In the data rows, 128 means zero.
Some points:
[136  91 156 159 152 128 118 119]
[ 98 168  81  80  62 125 187 170]
[ 98 123 123 121 119 162 142 122]
[ 79 143 108  83  90 154 177 160]
[147 119 137 157 149 140 111 128]
[133 116 128 137 117 154 124 129]
[157  94 165 167 139 159 104  94]
[129 131 123 122 119 174 139 119]
[184  88 162 166 180 103  76  98]
[ 82 200  58  80  72 128 173 170]
[107 135 112 107 132  83 157 148]
[140 118 119 131 147 121 139 116]
[157  80 182 180 176 157  88  67]
[100 125 124  96 111 186 150 135]
[133 152 120 112 122  98 133 141]
[ 88 172  86  96  86 121 173 168]
[124 131 107 127 128 112 110 118]
[153 117 127 154 161  95 108 142]
[116 142 117  97 138 112 133 155]
[159  87 187 167 176  93  66  93]
[ 86 160 122  78  95 143 171 150]
[ 83 215  76  81  70 127 177 186]
[ 70 192  83  79  70 139 189 168]
[149  89 162 159 152 152 109  96]
[145  78 159 157 159 180 111  75]
[156 112 132 156 130  99  87 112]
[162  78 161 163 173 108  72 103]
[167 103 138 170 152 164 121  90]
[146 121 151 151 143  95  89  98]
[166 106 153 170 140 136 113 112]
[116 138 130 116 137 181 135 134]
[ 98 159 111 100  96  83 158 152]
[175 103 156 157 150 129  82 113]
[127 159 114  91 125  52 120 145]
[115 139 110 114 112  84 137 155]
Along one direction, these points spread out more than along any other. How far along it is each point below, from 0 to 99? 50 is the average, and the first point above lies past it.
[ 98 168  81  80  62 125 187 170] 25
[127 159 114  91 125  52 120 145] 42
[184  88 162 166 180 103  76  98] 73
[159  87 187 167 176  93  66  93] 74
[167 103 138 170 152 164 121  90] 64
[ 83 215  76  81  70 127 177 186] 20
[153 117 127 154 161  95 108 142] 58
[146 121 151 151 143  95  89  98] 61
[156 112 132 156 130  99  87 112] 60
[149  89 162 159 152 152 109  96] 65
[115 139 110 114 112  84 137 155] 42
